Rotation paths and how fast each direction turns (deg/step)
Each turn is a multiple of 5 degrees from 10 to 175, or 0.
Each row of a path follows its step; steps can be skipped.
Path 1:
step 0: [-28  14 -18   2 -18 -23  14  12 -46 -19 -17  19 -30  12  21   9   2   5
  16 -26  -2  -2   2   2  21 -19 -13   9  53  21 -21   0  23 -27  -3 -17
   6 -30   3 -12   8 -24 -15  37   6  46  12   8  21  34   8 -36  15  15
  27 -33 -31  13  20 -20 -37 -39  15 -17  -6 -31]
step 1: [-33  25  -9 -11   4  -1 -22  18 -22 -26 -20  20 -43 -14  25  18  -3  41
  34  -6  -5  11  -5 -19 -22  54 -20  -5  30  -5   1 -37 -31   5 -11   8
  12   0 -16  -1  32   4  -5  10  -9 -21  -4   5  11  42  53 -12  24  -1
   4  12 -16  -5 -15  27 -30  32   2 -47  -4   2]
step 2: [ -9  25 -52 -12 -32  13 -17  -8 -36 -52   2  15 -18 -21  40   1  13  26
  -1 -21  29  -1 -24   2   4 -19 -40  -6 -20  17 -27  -8 -12  -8  -4   0
 -32  -2   8  18 -28 -22  30  10 -18  13   1 -34  33 -20   4   2   8  11
 -14  19 -48  32  10  16 -14   6  19 -22 -10  35]
step 3: [-34  41   5 -16  16   7   9 -33 -16 -31 -37 -32 -36 -29   7  -6  -2  32
  28 -48  12   1  11 -10  17   0  16 -11  11   5  31  17  14  -5   0 -29
  -9 -10  26  27  28 -13  12  19   9  25   7  -9   7  18 -34 -55   7  -3
  -1  21 -24   5   5  13  29  35  -5 -33  28  12]
step 4: [-10   1  -4 -26  25 -47   6  -3 -21 -51  22   5 -17  -1  29   1  -4  11
 -11 -38  10 -14  -9  10   5  21 -38 -12 -12   9  42 -22   8  16 -55  -2
 -24 -31 -11  23  13 -13  -4  21 -28  -5 -30 -38 -30  29  20  19 -11 -12
   3 -15  -1   9  15 -17  31  27  27 -15  31  12]
step 5: [  6  17   8  -4  -2  17 -40  -8 -21 -54   9 -12   3  14 -19  11 -27 -13
  51 -38   3 -24 -43   3  -4 -20  10   1 -43  34   3  -1  33   7 -24   4
  22  -8   8  37   5  -9  -1  -5 -30   5  13  24  -4   7  11 -20 -32 -21
 -12  37   6  42 -13 -15 -15   5  33 -31  20  17]
step 6: [  0  20 -20 -41   6 -53  18  -6  -9  -8 -14  -5  -5   4  28   8 -14   8
   4 -12  27 -18  27 -33  15 -55 -13 -21 -13  15  -1 -19  52  31  -6  32
  19 -21  12  14  19  15   6  42   8   1  -9   8   2 -21  10 -32 -36 -30
  -8  10  40  -2 -30  13   1  31 -14 -14   1  22]
step 7: [-12  11  42 -24  16  -5 -10 -27 -38   0   3   1 -34   3 -12  -1 -31  -9
 -20   4  -4 -65 -35  28  11 -21 -42  18   2 -10  -8 -24   0  18 -45 -18
  37 -11  37 -22 -19 -11  18  33   4 -25  -1  13 -14   4  -1  -8  -9 -27
   0   5  17  13  17 -26  -4  39 -17 -12 -20  20]
step 9: [-18  -8  13 -30 -22 -22  -4  16 -58 -14 -37  27   1  39 -11  43  13   8
  22  34   0  18  22  19  38  27 -24 -13  21  22 -16 -18 -10 -11 -12 -10
  18  -9   5   3  21  12   5  36  -2 -25   3  23  13   6  26 -46 -16 -22
 -22  -1  11 -11  11   0 -33  27   1 -30 -34  -3]
step 10: [ 13  24  -2  21 -39  18 -17 -33 -46 -25 -15  30  -9 -29  23  27  19   8
   8  22 -17 -19  -7  17 -10 -30 -23 -25  16 -25 -19 -49 -23   1 -10  32
  38  22  12 -10  15   7  19  48   7   1  -6 -19  13   9   4  12 -17  12
  -7 -14 -50  15   1  17   8   8  13 -30 -26  21]
step 11: [ 16  10  11 -11  -2  17  -9 -33 -44 -17 -27  -5   6 -14  -5  -5 -35  25
  23  12  16  45  16   7   7  30 -23  -7  19  21 -20 -15  11  -1  17  -3
 -23  14  34  -8 -29 -13   5  33 -12  10  -3 -43   8  15 -42 -45 -15  -4
  35  33 -35 -25  26  25   5  17   1 -38   3  19]
Directions:
[ -1  -8   4   6  10  -7   0  -8   0   1  -5   4  -6   0   1   2  -9   0
   5   5   3   3  -3   5   3   3   7  -2   1  -1  -6   5  -2  -1   2  10
   3  -4  -6   2  -2 -12   0   4 -14   1  -2  -1   6   9   3  11   1   6
   7   4   2   0   4  -6  -3   0 -12   1  11   1]	100
[-14  -1   1  -3  -8   3   2  -9  -2  -5   3   1   8   6   2   9  -6   2
   5   6   0 -10  -4  -7   5  -2  -2  -1   9  -6   6   3  -3  -2  -5  -4
   0   1  -2  -3  -4   3  -6   4   4  -1  -5   8  -3 -10   1   3   1   7
   8   5   2 -11  -3   2  -9 -10  -3   3   3   4]	40
[ -6   0   6  -2   3  -5   2  -1  -4   9   5  -4  -8  -7   8  17   3  -5
  -3  -1   1  -3   6  -1 -11  10   0   0  -4  -2   6   1  -8   3  -6   0
   6  -8 -10  -7  -1   7  -2   5  -6 -12  -3  -8   3  -3  -2  -2   1   0
  -9   0   3   1   1   1  -1   3   4   7  -3   0]	130
[  2   6  -6   0   7   6   9  -3   8  -1  -3  -6   3  -3  -7   8  -5   5
  -1  -7  -7  -1   3  -3   0   5  -7  -6  -9  -2   6  -8   7  -4  -9  -1
   0 -11  -2   2   1 -11   1 -10  -1   3   6   1  -3 -13   1   4  -6   1
  -2  -4   2   6   4   4  -3   3  -5   2   9   4]	35
[  0  -1   2   1   2   0  -9   3 -10  -1   0   6   1  -1  11  -7  -2   4
   3  -5  -3  -6   5  -7  -2  13   1   0   0   4   1   1  -3  -4  -4   2
  -6  10  -4  -5   0  -4  -6  -4   0  10   4  -6   6 -11   0  -4   2   6
 -10   1  -9  -2  -4  -4  10  -4  -9  -6   8  -1]	35
[  7   7   0   6   2  -4   4  -1   1   2  12  -5   6   8  -5  -9 -12  -8
   3  -3  -1   5  -1  -4  -1  -8  -5   4  -1   3   5  -1   5   5  -4  -2
   5   0 -12  -5   5   2  -6   8  -6   5   0  -6  -9   1  -3  -3   5   0
  -4  13   8   4  -7  -5   6  -3  -2   2   1   5]	45
[  4  -2   1  -8   0   0   0   3   1   5  -1   6  -6  -1   1   2 -14   5
  -4   3  -1  -6   0  -3  -7  -2  -2  11  -2   0  -7   2  16  -4   4  -2
   3  -1  -1  -7   0   7   3  -3   4  -3   0   5   5  -3   2   1   3  -7
   4 -10   3   2 -13 -17  -5   1   3   0   8  -2]	45
